In the data rows, 128 means zero.
Here are some points:
[113 151 147 146  99  94 239 170 152 174 155 178 121 120 138 198 166  94
 106 148 139 133]
[132 124 105 121 124 151 156 145  94  94  96  98 138  94  95 120 135 152
 162  95 119  97]
[ 95 137 151 123 156 106  95 104 123 167 191 185 102 203 135 134  95  94
 187 170 100 156]
[177 107 136 115 101  94 197 177  94 106 157 164 121 131 135 148  95 104
 129 138  96 122]
[ 95  94 176 124 139  94 100 225 123 106  96  95 128 112 140  95 144  94
 172 147 136  98]
[ 95 141  95 115 141 184 162 149 137 157 138  95 140 153 138 123 160 162
  96 102 150 128]
[ 95 102 139  95 141 127  95  95 123 196 191 184 183 149  95 110 126 100
 161 156  94 174]
[ 95  94 108 164 153 118 223 245  94  94  96 105 171 254 208 184  95  94
  95  97  94 199]
[156 134  95  96 166 110 134 126  94 113  96 108 113 200 142  95 135 103
 100  95  94 147]
[180 173 170 249 148 120  95 116  94  94 151 126  94 115 177 130  99  94
  95  95 132 118]
[123 123  99  95  95 140 123 109 186 152 149 131 171 110 119  95 171 127
  99  95 122 112]
[183 207 170 187 137 112 135 171  94 150 142 118 181 167 139  95 118 137
 139 136 108 196]
[156 183 139 140 100  94 116 101 144 219 210 152  94 105 123 119  95  94
 123 150  94 144]
[124 172  96 119 113 147 137  95 204  94 117 117 127 102 149 195 174 184
 144 131 216 126]
[140 144  95 117 144 125 113  95 104 101  97 110  94  96 135  95 215 125
 129 169 141 128]
[197 134  95 148 188 126 125  95 138 139 132 111 124 137 118 129 103 115
  95  95 138 115]
[110 163  95  95 204 156 148 123 164 141 112 130 215 183 110 141 151 113
  95 221 162 109]
[138 116 120 130  94 138  99 100 134  94 175 132 179 131 140  95 129 114
  95  95 147 117]
[ 95  94  95  95 141 104  95 113 175 143 120 108 102  94  95  95 193 187
 120 141  94 132]
[ 95  94  95  95  94 217 103  96 147 111  96  95  94 138 137 151 175 165
 188 250 144 113]
[ 95  94 184 179  94  94 187 177  94  94  96  95  94  94  95 220  95 147
  95 149 109 128]
[169 135 193 130 111  94  95 182  94 160 166 154 136 173 123 116  95 123
 169 117 135  95]
[137 150 110  95  94 101  95  95 129 137 163 199  94  94  95  95 160  96
 146  95 113  95]
Here are 12 more points, each followed by its number:
[163 148  95  95 140 163 180 166 111  94  96  95 220 177 159 136  95  94
 148 204 145 158] 0
[197 176 170 141 109  94 113 157  94  98 165 157 112 106  95  95 116 142
 196 103 130  95] 1
[126  94  95  95  94 105  95 139 174 138 133  95 193 147 108 105 119 141
 123 175 137 134] 2
[131 115 109 126 138 107 117  95 152 126 103 126 143  94  95  95 192 166
  95 106 194 132] 3
[148  94 103 133 104 100  95  95 156 131 132 163 122  94  95  95 134 172
 176  98  94 122] 4
[142 165 123 170 199 147 106 135 118 139 165 154  94 152 133 185  98  94
 120  95 124 100] 5
[168 136 149 104 150  94  95 151 102 224  96 177 133 135 109 144 121 128
  95 168 120  96] 6
[142 137 114 106 169 112 132 135 122  94  96 136 124 144  97  95 147 131
 107  95  94 162] 7
[ 95 156 110  95 140 147 130  95 202 145 101 123 148 103  95 164 146 177
 141 157 158 153] 8
[118  94 145 171 136 127  95 120  94 121 117 127 125  97  95  95 148 124
 114 111 139 104] 9
[142 125 179 156 151 200 223 154 191 153 130 132 177 132 151 133 135 112
  95  95 159 112] 10
[164 193 163 212 157 106 198 162 120 136 177 102  94 131  95 175 114  94
  95  95 120 103] 11
Which three of these numbered points are nearest to each point below, looking only along the 4 directions in which the first points spread most? Their numbers follow each, nearest first.
[132  94 101  95 161 174 147 165  94 105 108  95 100 137 134 156  95  94
  95  95  94 154] > 10 7 0
[201 205 205 145  94 132  95 137  94 123 149 158 118  94 101 109 132 123
 159 120  94  95] > 1 9 4
[120 107 111 135 187  94 170 210 102  94  96 100 132 152 167 196  95  94
  95  95 180 144] > 10 0 11
[205 205 170 154 126 185 190 183  94  94  96 123 127 136 123 138  96 114
  95  95  96 164] > 11 5 10
[153  94  95  95  94 124 135  95 115 116 117  95 108  94 100  95 197 190
 121 164  94  95] > 3 8 4
[233 159 164 156 136 110 129 122 128 128 105  97  94 167 162 115 106 119
  95 150 138 170] > 5 7 11
[ 95 147 181  95 107  94 122  95  98 188 237 218 123 178 153 149  95  94
 175 195  94 124] > 6 5 2
[121 103 160 119 172 142 119 114 142 156 151 123 146 117  95  99 184 162
 117 127 158 140] > 2 3 8
Here are 12 other points, each followed by its number:
[123 148 130  95 118 105 133 151 160 148 167 156 123  94 128 184 158 125
 110 127 123 171] 0
[ 95 136  95 123  94 194 175 190  94  94  96  95 202 152 147 139  95  94
 121 201 111 134] 1
[ 97  94  98 124  94  94 133 153  94  94  96  95 103 149 126 112 124  94
 110 167 107 107] 2
[111 109 101  95 115 135 136 138 167 140 157 137 154 134 134  95 136 150
 145 142 164  95] 3
[129 123  97 137  94 137 106  95  94  96  96  95 112  94  99  95 164 120
 167 134  94 115] 4
[182 194 173 120  94 146 194 147  94  94  96  95  94 138 234 142  95 111
  95  95 144  95] 5
[124  94  95  95 135  94 141 104 170 169 135 134 162 141 155  95 165 180
 148 132 127 182] 6
[155 100  97  95 151  94  95 132 171 115 154 202 153 161 144 172 165 117
 107  95 175 189] 7
[131 146 123 100  94 123 137 142 119 142 120 141 119  94 114 115 160 222
 139 114 119 107] 8
[139 119  95  95  94 134 137 121 121 121 146 140 123  96  96  95 149 165
 207 135 104 111] 9
[146 134 109 141 110 147 133 148  94 166 107 235  94 153 156 124 111  94
  95  99 188 230] 10
[103  94 163 173 111 113 110 119 124  94 114 102 162  94 124 120 125 136
  95 123 114 113] 11
Which three of these numbered points are nearest to each point below, looking only along the 4 directions in which the first points spread most? Their numbers follow each, nearest first.
[ 95 202 142 147  94  94 172 130 125 226 255 255  94 126 220 255  95  94
 161 230 134 150] > 0 10 9
[196 143 134 116  94 156 115  95  94 136 132 153 147  98  99  98 203 150
 122 115 125 124] > 4 8 9
[108 137 121 153  94 157 107 110 131  94 135 176 116 129  95  95 166 155
 107 137 129  98] > 4 8 9
[112  94 142 117 174 108  95  95 204 163 171 131  95 174 152 134  95  94
 130 106 157 140] > 7 6 10
[ 95 129 191 169 140 133 107 124 148 166 128 140  94 201 198 131  95  94
 146  95 121 108] > 10 7 0
[ 95  94 187 210 157  94 182 149  94  94  96  95  94 108  95 168 140 127
 134  95 106 178] > 5 2 11
[222 136 115  97 164 193 141 157 131  98  96 167 195 143 132  95 127 133
 120 109 142 154] > 7 10 6
[ 95 144  95 117 142 135 111  95 131 126 100 135  94 101 135 174 194 153
 151 104 195 113] > 4 8 9
